grid =
[[131 128 125 113 114 115 155]
 [125 131 119 100 117 125 149]
 [122 132 136 135 116 134 130]
 [143 139 152 136 100 140 124]
 [137 129 139 138 109 134 123]
 [137 130 117 101 130 126 140]
 [134 135 132 118 137 143 128]
 [132 118 139 114 139 130 152]
 [136 109 146 143 118 142 121]
 [125 120 135 141 111 111 126]
 [125 111 140 134 122 111 126]
 [127 130 143 122 112 122 110]
 [134 122 135 141 135 129 121]]
Rows and columns are numbered from 0.
The bottom-right entry -> 121
The entry in the bottom-left corner?
A: 134
The entry in row 1 and column 0?
A: 125
The top-right entry is 155
The entry directly below the largest entry?
A: 149
The entry in row 2 and column 1?
A: 132
The entry just left of the largest entry is 115
The entry at row 2, column 0 -> 122
The entry at the centre?
A: 118
The entry in the top-left corner?
A: 131
The entry in row 0 and column 1?
A: 128
The entry at row 1, column 2 -> 119
The entry directly above the centre entry?
A: 101
The entry just right of the centre entry?
A: 137
The entry in row 0 and column 2 is 125
The entry in row 1 and column 1: 131
The entry just left of the centre entry?
A: 132
The entry directly below 123 -> 140

m =
[[117 145 146 113 120 122 131 131 146 110 127 107 146 127]
 [147 122 117 135 145 129 139 128 117 126 139 112 137 129]
 [137 143 144 146 109 135 109 139 130 124 117 131 120 140]
 [142 128 134 109 132 135 146 109 128 138 126 145 129 121]
 [106 145 109 111 110 135 136 109 135 140 108 145 146 150]
 [109 134 149 117 147 132 125 122 110 135 132 141 116 147]
 [138 108 112 148 113 124 149 143 106 124 130 145 150 148]
 [147 149 108 111 133 147 132 110 131 149 124 130 121 112]
 [142 120 122 113 138 147 131 135 128 148 118 143 126 127]
 [135 134 117 126 119 109 128 127 110 122 137 129 111 130]
 [134 138 140 129 114 137 117 106 134 106 123 141 123 122]]
Rows and columns are numbered from 0.
The bottom-left entry -> 134
The bottom-right entry -> 122
What is the entry at row 0, column 0? 117
What is the entry at row 2, column 2? 144
The entry at row 2, column 0: 137
The entry in row 1 and column 1 is 122
What is the entry at row 1, column 0? 147
The entry in row 0 and column 1 is 145
The entry in row 0 and column 2 is 146
What is the entry just left of 119? 126
What is the top-right entry? 127

Read these off the grid that follows. Rows and columns are numbered from 0.
1) The top-left entry?
2) The entry in row 1 and column 2?
3) The entry in row 1 and column 0?
4) The entry at row 0, column 1?
5) The entry at row 1, column 1?
6) The entry in the bottom-left corner?
7) The entry at row 0, column 2?
[[112 144 111 142 143 109 143 110 107 111 111 142 142 111 112 143]
 [153 105 155 108 103 156 105 155 155 154 153 106 104 156 153 103]
 [149 109 150 110 108 150 107 151 153 151 150 109 108 150 150 107]
 [111 144 109 143 145 109 145 110 108 111 110 145 143 108 112 144]
 [104 150 104 149 151 104 150 104 101 101 104 149 151 104 106 149]]
1) 112
2) 155
3) 153
4) 144
5) 105
6) 104
7) 111

W =
[[121 147 121 126 121 152 142]
 [141 111 141 135 141 105 117]
 [141 111 141 135 141 106 117]
 [140 112 140 135 140 107 118]
 [121 148 121 126 121 153 142]
 [141 111 142 135 141 105 117]
 [121 147 121 126 121 152 141]
 [141 111 142 136 141 105 117]
 [141 112 141 135 140 106 118]
 [121 147 121 126 121 152 142]]
Indices start at 0.
Give the entry just left of the largest entry.
Answer: 121
The entry at row 0, column 1 -> 147
The entry in row 0 and column 0: 121
The entry in the bottom-right corner is 142
The entry directly above the largest entry -> 107
Give the top entry of the column that holds the largest entry.
Answer: 152
Give the entry directly below the largest entry.
Answer: 105
Give the entry at row 2, column 0.
Answer: 141
The entry in row 1 and column 1 is 111
The entry in row 1 and column 0: 141
The entry in row 0 and column 2 is 121
Give the entry in row 1 and column 2.
Answer: 141
The maximum -> 153
The entry at row 2, column 2 is 141
Give the entry just left of 148.
Answer: 121
Give the entry in row 2 and column 1.
Answer: 111
The entry just right of the largest entry is 142
The entry in the bottom-left corner -> 121
Give the top-right entry.
Answer: 142

Read these off the matrix that follows. Indices start at 0.
1) Which number is the entry in the top-right corner?
2) Which number is the entry at row 1, column 1?
3) Which number is the entry just right of 123?
4) Which number is the bottom-left entry?
5) Which number is the entry in row 0 and column 2?
6) Which number is the entry in row 0 and column 1?
7) Which number is the entry in row 2 and column 0?
8) Which number is the top entry of the column that holds the smallest entry?
[[134 129 142 148 151  99 125 126 131 153 137]
 [142 157 115 131 114 155 136 104 111 128 144]
 [141 110 143 140 110 146 129 114 121 105 144]
 [113 119 133 147 136 128 112 140 102 128 117]
 [134 134 102 123 144 117 148 134 113 124 108]
 [114 142 116 111 139 140 116 112 146 138 129]
 [139 146 143 120 116 112 151 136 154 124 133]
 [135 102 120 122 127 113 105 135 151 126 150]
 [151 119 115 119 126 117 150 153 124 137 112]]
1) 137
2) 157
3) 144
4) 151
5) 142
6) 129
7) 141
8) 99
